One turn moves every row onto another: examples first, then more rows asked
j89: [-1.49 -2.94 -1.77 -1.23  1.05  3.80 -3.13  2.81  3.65 -2.02  0.42 -1.71
  0.09 -1.79  1.68 -1.62  0.06  3.60  0.05 -3.07 -2.37 -0.75 -0.33]
j877: [-2.23 -4.89 -0.94  0.95  0.07 -2.78 -1.92  0.24  1.70 -1.89  1.49 -0.02
 -1.74  0.33  0.99 -0.23 -0.77  1.19 -0.40  0.59 -3.78 -1.04  0.11]
j794: [ 0.35  1.55 -0.96  0.94  1.51  2.02 -0.01  0.27  1.15 -0.74 -3.24  1.33
 -1.65 -4.68  1.92 -0.75  1.11  0.63 -0.76 -1.41 -2.65 -3.46 -0.42]
j294: [ 0.78 -3.06 -2.07 -0.16  0.37  4.76 -1.20 -0.23  5.35 -2.44 -0.11  0.06
 -1.25 -1.53 -2.21 -0.56 -1.42  2.38  0.42 -1.31 -2.31 -1.91 -2.66]
j818: [-3.12 -4.76 -1.01  1.09  0.65 -2.77 -2.08  0.23  1.61 -1.66  0.79 -0.26
 -1.81  0.22  1.14 -1.07 -1.27  0.83 -0.50  0.64 -4.02 -0.94 -0.38]
j624: [-1.18  0.16 -3.38  3.04  1.14 -0.19  0.20  0.12  3.21 -1.67  1.85  1.49
 -2.61 -2.77  1.17 -2.47 -0.43  1.73 -0.52  0.92 -3.68 -0.96 -0.51]
j654: [-2.47 -1.11  0.35  0.41  2.32  0.78 -3.75 -2.09  2.19  0.57  1.67 -1.79
  1.39 -1.07  0.49  1.01  0.85 -1.02  0.04 -0.35 -3.74 -2.79 -3.56]
j828: [-3.44 -2.79 -0.41 -0.34  2.06  0.53 -4.10 -1.17  1.80  0.04  1.23 -0.91
  0.69 -1.15  1.10  1.94  0.09 -1.57  0.00 -0.12 -4.21 -3.58 -3.27]
j409: [-0.33 -0.78 -1.34  0.23  1.82  3.04 -1.48 -1.29  0.49  1.05  0.38 -2.97
 -0.89 -4.30  0.75 -1.85  0.63  0.70 -0.20 -0.72  0.26  0.44 -0.54]
j112: [-2.84 -1.38  1.21 -0.57  2.10  1.24 -3.36 -2.21  1.47  0.09  1.30 -1.17
  1.32 -1.65  0.78  0.81  0.48 -1.44  0.15  0.49 -3.45 -3.05 -2.79]
j311: [ 0.86 -4.14 -2.96 -0.78  2.48 -1.70 -4.20 -2.06  0.67 -0.84 -0.92  1.71
 -1.43 -1.29 -0.18 -0.37  0.24 -0.53 -2.04 -1.45 -1.56 -3.96  0.82]
j479: [-1.44  0.04 -0.75 -0.24  1.60  2.31 -2.95 -1.75  0.73  1.70  1.62 -3.52
  0.51 -2.98 -0.15 -1.76  0.63  0.82 -0.54 -0.45 -1.29 -0.71 -2.11]
j127: [ 0.61  1.98 -0.65  1.86  1.70  2.00  0.44 -0.08  1.77 -1.20 -2.31  1.71
 -2.00 -4.05  1.69 -1.30  1.53  0.55 -0.83 -1.00 -2.52 -2.92 -0.51]
j417: [ 1.96 -3.23 -2.77 -0.21  2.73 -1.20 -4.68 -0.53  1.43 -0.53  0.08  1.67
 -1.08 -0.65  0.04 -0.59 -0.53 -0.11 -3.21 -1.72 -0.72 -3.44  0.83]
j680: [-0.77 -4.27 -1.64  0.40  1.15  2.83 -1.25 -1.64  3.58 -2.72 -2.85  0.31
 -1.21 -1.38 -3.29  0.71 -1.24 -0.98 -1.34  0.63 -2.49 -3.20 -1.55]
j374: [-2.18 -2.76 -2.09 -1.44  0.94  3.88 -3.07  2.53  2.88 -1.27 -0.15 -1.87
 -0.20 -1.74  2.40 -1.40  0.60  3.43  0.23 -3.06 -2.78 -1.48  0.47]
j51: [ 0.94 -3.56 -2.59 -0.96  2.98 -0.86 -4.58  0.08  0.63 -1.44  0.15  1.91
 -0.55 -0.91 -0.35 -1.37 -0.34 -0.06 -2.94 -1.53 -1.19 -4.16  1.23]
j48: [ 0.18 -3.68 -1.67  1.29  1.19  2.43 -1.22 -2.33  3.86 -2.03 -2.59  0.13
 -1.66 -0.68 -3.43  1.18 -0.96 -0.63 -1.36 -0.03 -2.86 -2.86 -2.41]
j773: [ 1.51 -2.60 -1.49  0.19  2.54  3.97 -3.15 -1.11  1.15 -1.71 -0.59 -1.28
 -0.28 -1.57  0.09  1.48  1.42  3.23 -2.81 -3.27 -1.86  0.21 -0.40]
j223: [-0.39 -3.00 -3.04 -0.73  0.57  4.94 -2.07  1.53  4.94 -2.44 -0.04 -1.04
 -0.84 -1.59  0.03 -1.45 -0.78  3.13  0.43 -2.34 -1.72 -0.78 -1.38]
j760: [-0.34 -2.79 -2.59  0.28  1.76  2.76 -0.60 -0.68  0.71  0.41 -0.77 -1.88
 -2.21 -4.97  1.13 -1.90  0.25  1.14 -0.40 -0.83 -0.33  0.73  1.38]
j500: [-3.46 -2.94  0.36 -0.43  2.15  0.57 -4.39 -1.48  2.27 -0.08  0.77 -0.46
  0.65 -1.47  0.66  0.92  0.71 -1.65  0.20 -0.39 -4.30 -3.27 -3.54]
j221: [ 0.60 -4.14 -2.28 -0.74  3.42 -1.81 -4.38 -1.36  1.04 -1.22 -0.67  1.99
 -1.97 -1.29  0.35 -0.57 -0.22 -0.69 -1.78 -1.32 -1.39 -3.77  0.82]
j334: [-0.10  1.97 -2.33  2.36  1.06  1.00  1.01  0.36  2.45 -1.26 -0.26  1.76
 -2.74 -3.61  1.48 -2.05  0.67  1.26 -0.05 -0.16 -3.46 -1.84 -1.22]
j388: [-1.61 -0.84 -4.09  2.13  2.14  2.57  0.54 -1.44  2.76  0.45 -1.67 -2.74
 -1.28 -2.89  0.31  1.70  2.04  1.64  0.45 -0.49 -3.33 -1.72 -0.22]
j880: [-1.06 -3.70 -0.81  1.84  1.38  1.12 -1.72 -1.70  2.61 -3.22 -3.09  0.35
 -0.87 -0.93 -3.00  1.29 -0.25 -1.06 -1.71  0.08 -3.14 -3.62 -2.45]
j998: [-2.64 -3.56 -1.84  0.96  0.54 -2.54 -0.61  0.43  1.36 -1.65  1.91  0.58
 -1.58 -0.33  0.78 -1.56 -1.32  1.39  0.10  0.93 -5.16 -1.62 -0.33]
j846: [-0.85 -4.12 -0.41  1.18  1.51  1.01 -1.68 -1.24  2.68 -2.41 -3.41  0.36
 -1.72 -0.71 -3.26  0.80 -0.38 -1.28 -1.23 -0.01 -2.92 -3.82 -2.24]
j76: [-1.16 -1.93 -0.80  1.49  1.38  5.01 -0.44  3.09 -0.03 -0.86 -0.20  1.19
 -1.20 -2.02  0.86 -0.72  0.16  1.43 -0.96 -3.06 -5.44 -3.06 -2.86]
j789: [ 1.89 -0.77 -2.42  1.00  2.25  2.37 -2.78  1.93  0.38  0.75  0.86  1.26
 -0.93 -0.12  0.63 -1.96 -1.47  0.38 -3.00 -2.22 -0.65 -4.79 -0.89]
j869: [-2.09 -3.70 -2.63  1.98  0.57 -2.88 -1.17  0.60  2.39 -0.99  2.20  0.03
 -1.55 -0.22  0.88 -1.03 -1.44  1.43 -0.29  0.60 -4.55 -0.85 -0.67]
j601: [ 0.33 -0.92 -0.78  4.18  1.37  0.64 -0.75  2.00  1.11  0.63  1.24  0.84
  1.43 -2.77  2.77  0.84  2.20  0.94 -1.01 -1.43 -2.66 -2.24 -1.15]
j230: [ 1.10 -3.07 -4.40  0.22 -0.84  1.50 -0.95  1.98  2.22  0.50 -1.29  1.36
 -0.67 -1.25  2.16  0.69 -1.63  3.21 -1.84 -2.82 -4.24 -1.84 -1.50]
j278: [-0.78 -1.57 -1.68  1.37  1.63  4.61 -0.38  3.01  0.20  0.07 -0.03  1.05
 -0.92 -1.36  0.89 -1.44 -0.37  1.10 -0.82 -3.30 -5.07 -3.88 -3.31]
j201: [ 0.65 -0.74 -2.25  1.28  1.84  3.94 -1.90  3.29 -0.12  0.37  0.88  1.19
 -0.81 -0.44  0.84 -2.33 -0.39  0.98 -2.13 -3.37 -2.78 -3.92 -2.48]
j63: [-0.33 -3.56 -2.00  1.17  1.70  2.81 -0.30 -0.25  0.47 -0.62 -1.05 -1.23
 -1.77 -5.15  1.42 -1.83  0.58  1.56 -0.02 -1.17 -0.53  0.42  1.79]

j76 -> j794
j624 -> j479
j500 -> j846
Where do these go?
j877 -> j828
j223 -> j201
j601 -> j388
j89 -> j278
j869 -> j654
j112 -> j680

One turn moves every row onto another: examples first, then more rows asked
j425: [ 0.05  0.82 -0.26  1.38 -4.17  0.27  3.25 -1.34  0.76 -1.27 -1.77  1.92
  0.17 -3.85]
j605: [ 0.21 -0.61  0.56  1.59 -6.66  0.18  0.06 -0.20  2.14  0.18  1.52 -3.07
  1.37 -0.43]
j378: [-1.11  2.31 -0.42  0.16 -3.56 -1.22  1.81  0.20 -1.14 -2.60 -0.57  0.36
 -1.58 -3.87]
j648: [-0.43 -3.38 -2.36  2.20 -2.76 -0.76 -1.30 -1.38  1.12  1.61  1.91  0.57
  1.66 -2.13]
j757: [-2.11 -0.22 -2.12  2.61  0.16 -1.78  0.67 -3.31  0.93 -1.87  1.07  0.65
 -0.08 -0.24]
j472: [-1.13  2.82 -1.46 -0.30 -3.17 -1.32  1.95 -0.52 -1.37 -2.14 -0.27  0.18
 -1.42 -3.28]
j157: [ 0.08  0.18 -0.72 -0.23 -3.46 -0.11  0.45  0.89  2.06 -2.75  3.34 -2.86
  2.24 -0.12]
j426: [ 0.67 -0.17 -0.19  1.79 -4.21  0.67  3.48 -0.50  0.94 -1.39 -1.38  1.62
  0.27 -3.88]
j570: [-0.91  1.71 -2.98 -1.54 -2.11 -1.00  1.45  0.56 -0.01 -2.16  2.82 -0.96
 -0.38 -0.56]
j683: [-1.17  1.64 -2.72 -1.36 -2.66 -1.25  1.13  1.13 -0.34 -1.70  2.43 -0.39
 -1.55 -0.54]
j568: [-0.95  1.60 -3.19 -1.42 -2.03 -1.23  1.43  0.80 -0.54 -2.04  2.40 -0.58
 -0.43 -0.61]
j174: [-0.47 -1.00 -0.12  3.16 -2.68 -0.99 -1.97 -1.66  1.30 -0.97 -0.35  1.98
  2.85 -3.32]
j976: [ 0.21 -0.39 -0.17  1.52 -4.00  0.69  3.56 -0.73  1.39 -1.28 -1.31  2.13
 -0.14 -3.53]
j900: [-0.71  2.51 -0.97  0.36 -3.82 -1.20  1.70  0.36 -1.61 -2.19 -0.66  0.39
 -1.51 -3.60]
j835: [-1.88  1.47 -0.64  2.60 -2.73 -2.19 -2.28 -2.91 -0.24 -0.20 -0.92  1.09
 -0.43 -1.53]
j336: [-1.43  2.78 -0.92  0.33 -3.12 -1.26  1.78 -0.08 -1.59 -2.13 -0.54  0.63
 -1.11 -3.62]
j155: [ 0.18  0.09 -0.09  1.80 -4.09  0.41  3.42 -1.40  0.77 -1.20 -1.91  1.66
  0.31 -3.70]
j903: [ 0.03 -0.47  0.63  1.69 -6.34 -0.07 -0.19  0.01  1.89 -0.26  1.49 -3.29
  1.51  0.09]
j367: [-1.47 -2.58 -1.22  2.50 -2.44 -1.78 -1.70 -0.99 -0.38  0.56  3.09 -2.70
  0.23 -2.19]
j411: [-0.23 -0.54  1.14  1.96 -6.05  0.18  0.14  0.00  1.96 -0.25  1.77 -3.49
  1.47 -0.30]
j650: [-2.04  1.23 -0.63  3.28 -2.20 -1.95 -1.42 -2.81 -0.05  0.07 -0.64  1.66
 -0.99 -0.94]
j282: [ 0.14 -1.41 -0.20  1.95 -6.40  0.71  2.04 -0.76  2.01  1.69 -0.02 -0.11
 -0.75 -0.82]
j617: [-1.81 -1.24 -0.21  2.40  0.08 -1.58 -0.32 -2.05  0.19 -2.72  2.32 -2.52
  0.31 -2.28]
j264: [-0.05 -0.02 -0.87 -0.35 -2.95  0.00  0.78  1.50  2.34 -3.09  3.31 -1.64
  1.60  0.22]
j826: [ 0.06 -1.41 -0.26  2.39 -6.17  0.90  2.30 -1.02  1.83  2.01 -0.10 -0.03
  0.18 -1.22]
j440: [-0.37  0.28 -0.73  0.05 -2.72 -0.06  0.74  1.06  1.98 -2.83  3.45 -2.36
  2.10  0.44]
j635: [-1.44 -1.24 -0.27  1.89  0.21 -1.25 -0.24 -2.81  1.04 -3.00  1.86 -2.15
  0.99 -2.07]
j647: [ 0.27 -0.18  0.90  1.84 -6.23  0.06  0.22  0.24  1.79 -0.72  1.51 -3.57
  0.66 -0.07]
j944: [-2.04 -1.24 -0.66  2.89 -0.53 -2.07 -0.16 -2.63  0.23 -2.84  2.00 -2.68
  0.81 -2.10]
j930: [-0.05  0.26 -0.94 -0.21 -3.06 -0.36  0.38  1.17  1.68 -3.06  3.16 -2.42
  2.33  0.15]
j82: [-0.69 -3.21 -2.31  3.36 -2.86 -1.31 -1.03 -1.08  1.08  0.61  1.91  0.86
  2.55 -2.24]
j441: [-2.26  1.03 -1.51  3.41 -2.58 -2.50 -1.34 -2.99 -0.06 -0.18 -0.50  1.48
 -0.35 -0.76]
j784: [-0.46 -3.17 -1.58  3.09 -2.73 -0.71 -1.47 -0.57  1.27  1.15  2.11  0.97
  2.15 -2.09]
j607: [ 0.54 -1.12 -0.47  1.94 -6.23  0.89  2.36 -1.31  2.13  1.59 -0.47  0.50
  0.42 -1.52]
j44: [-1.53 -2.21 -0.80  2.04 -2.78 -1.79 -1.94 -1.97 -0.33  0.22  2.29 -3.35
  0.13 -2.54]
j140: [-1.79  0.08 -2.27  1.51  0.12 -1.39  0.05 -3.44  1.01 -0.84  0.94  0.92
 -0.73  0.04]
j205: [-1.13 -0.49 -0.41  4.17 -3.34 -1.86 -1.99 -1.69  0.66 -0.95 -0.39  1.70
  2.52 -2.80]
j972: [-0.66  1.97 -3.10 -1.08 -2.42 -1.00  1.42  1.20 -0.32 -1.90  2.23 -0.13
 -1.05 -0.21]
j964: [-0.87 -0.48  0.37  4.05 -3.08 -1.21 -2.13 -1.38  0.99 -0.58 -0.41  2.03
  2.13 -2.69]
j551: [-1.42  2.06 -2.83 -1.15 -1.98 -1.15  1.23  0.81 -0.57 -1.78  2.58 -0.55
 -0.72 -0.34]
j414: [-1.76 -2.62 -1.93  2.87 -2.79 -2.21 -1.23 -1.65 -0.34  0.39  2.78 -2.64
  0.50 -2.12]
j102: [ 0.29  0.56 -0.73  0.06 -2.94 -0.05  0.89  1.28  2.00 -3.41  2.95 -2.08
  1.73  0.39]
j79: [-1.96 -0.05 -1.59  2.23  0.66 -1.35  0.70 -3.09  0.77 -1.61  1.14  0.77
 -0.84 -0.45]
j783: [ 0.79 -1.59 -0.62  2.14 -6.12  0.87  2.57 -0.76  1.90  1.54  0.11 -0.32
 -0.37 -0.86]
j711: [-0.10 -0.37  1.38  1.64 -6.23  0.06 -0.09  0.42  2.17 -1.08  1.54 -3.14
  0.94 -0.39]
j326: [-0.11  0.11 -0.23  1.87 -3.88  0.57  3.46 -0.94  0.73 -0.84 -1.47  2.11
  0.45 -3.82]
j158: [ 0.44 -1.43 -0.51  2.21 -6.14  0.82  2.33 -1.35  2.08  1.59 -0.47  0.04
  0.38 -0.79]
j742: [-1.12  2.33 -1.32  0.06 -3.34 -1.37  2.06 -0.43 -1.68 -2.08 -0.75  0.25
 -1.39 -3.59]

j367 -> j784
j414 -> j82
Where do these go?
j742 -> j568
j378 -> j683
j835 -> j140
j157 -> j605
j826 -> j326
j972 -> j102

One turn moves every row onto another: examples first, then more rows asked
j254: [ 1.77  2.29  0.94 -1.99  0.97 -0.63  1.74  0.02 -1.00  1.04 -2.36 -2.60]
j100: [ 0.43 -1.22 -0.94  1.98 -0.94 -1.20 -2.07  0.86 -1.66 -1.02 -0.58 -0.06]
j579: [-2.48  1.93 -0.65 -0.80  0.78 -2.54 -3.47 -1.05 -1.77  1.45 -2.51  0.25]
j300: [ 0.84  1.58 -0.26  0.67  1.13  2.33 -1.35 -1.11 -2.20  1.53 -3.17  2.11]
j67: [ 0.84 -1.61  0.19  2.63  0.13 -0.66 -2.47 -1.14 -0.38 -1.58 -0.74 -1.08]
j698: [-2.10 -0.27 -1.32 -1.71  1.82 -1.98 -1.62 -0.31 -2.10  0.29 -3.39  2.23]
j37: [-0.03  1.73  0.82 -0.71  1.67 -0.83 -4.69 -0.86 -3.03 -0.27 -2.08  1.38]
j755: [-0.41  2.65  0.72 -0.51 -0.47  1.38 -3.31 -0.96 -1.61  1.87 -0.89  2.07]
j999: [ 1.62  1.32  2.26 -0.40  0.70  1.19  0.49 -0.64 -3.33 -0.96 -2.48 -2.66]
j249: [ 1.09  1.32  0.95 -2.78  1.85 -2.34  1.21 -0.03 -1.06 -0.13 -2.58 -2.74]
j993: [-1.14  2.72  0.43  0.90  0.73  0.06 -3.13 -2.75 -0.51  2.35 -2.36 -0.50]
j530: [ 0.71 -1.08  0.06  2.85 -1.05  0.33 -1.77 -1.01  0.19 -0.31 -0.20 -0.79]
j799: [-1.43 -0.49  1.04 -0.56  2.33  0.53 -1.44 -3.80  1.38  0.44 -2.62  1.41]
j659: [-1.04  0.72  0.61 -2.75 -1.35 -0.67  1.56  1.37 -2.86  0.24 -1.35 -0.87]
j556: [ 2.14  0.45  2.77 -3.55  1.78 -0.36  0.73 -0.76  0.01 -1.06 -0.86 -1.03]
j226: [-1.63 -0.41  2.17 -1.90  1.25 -1.70  0.90 -2.18 -0.42 -1.00 -2.32 -3.32]
j328: [-1.06 -1.43 -1.07  2.06 -1.29 -1.72 -1.36 -0.35  0.21 -0.07 -0.54 -0.96]
j39: [ 1.36  1.90  1.19 -2.89 -0.11  0.05  2.11  0.52 -0.34  1.39 -1.16 -1.11]
j167: [ 0.38 -1.56 -0.28  1.39 -1.45 -0.26 -1.96  0.61 -0.73 -0.99  0.51  0.87]
j370: [-1.74  0.10  2.12 -1.76 -0.29 -0.10  1.80 -2.27  0.65  0.35 -1.42 -2.69]
j430: [ 1.80  0.57  3.37 -1.40  0.34  2.33  0.49 -1.17 -1.92 -1.29 -0.99 -1.28]
j868: [-0.89 -0.56  1.65 -3.81 -0.31 -1.04  0.61  1.01 -2.60 -1.54 -0.89 -0.12]
j96: [-0.87  0.99  2.08 -0.65  2.04 -0.40 -4.47 -3.44 -0.03 -0.09 -1.46  0.69]
j237: [ 1.17  0.23  0.78 -0.44  2.69  1.30 -2.49 -1.45 -2.40 -0.74 -3.01  2.61]
j543: [-2.55  0.95  0.86 -2.10  0.09 -0.78 -3.35 -1.77  0.25  1.26 -0.44  2.31]
j383: [-0.91 -2.37 -0.22  1.24 -0.63 -1.82 -1.97 -0.69  0.61 -1.16  0.00 -0.24]
j827: [-2.33 -0.05 -0.86 -1.91  0.25 -0.01 -0.66 -0.59 -0.49  1.73 -1.97  3.41]
j40: [ 1.70  0.55  1.69 -3.71  2.12 -1.86  0.58  0.31 -1.24 -1.31 -1.78 -1.36]
j686: [ 1.04  0.85  2.14 -3.66  0.56 -0.14  1.76 -0.59  1.01  0.41 -0.50 -0.92]
j571: [-1.64  0.70 -0.45  0.77  2.43 -0.43 -1.12 -3.14 -0.06  1.51 -4.22 -0.27]

j96 -> j543
j39 -> j254
Where do these go?
j237 -> j799
j659 -> j999
j67 -> j383

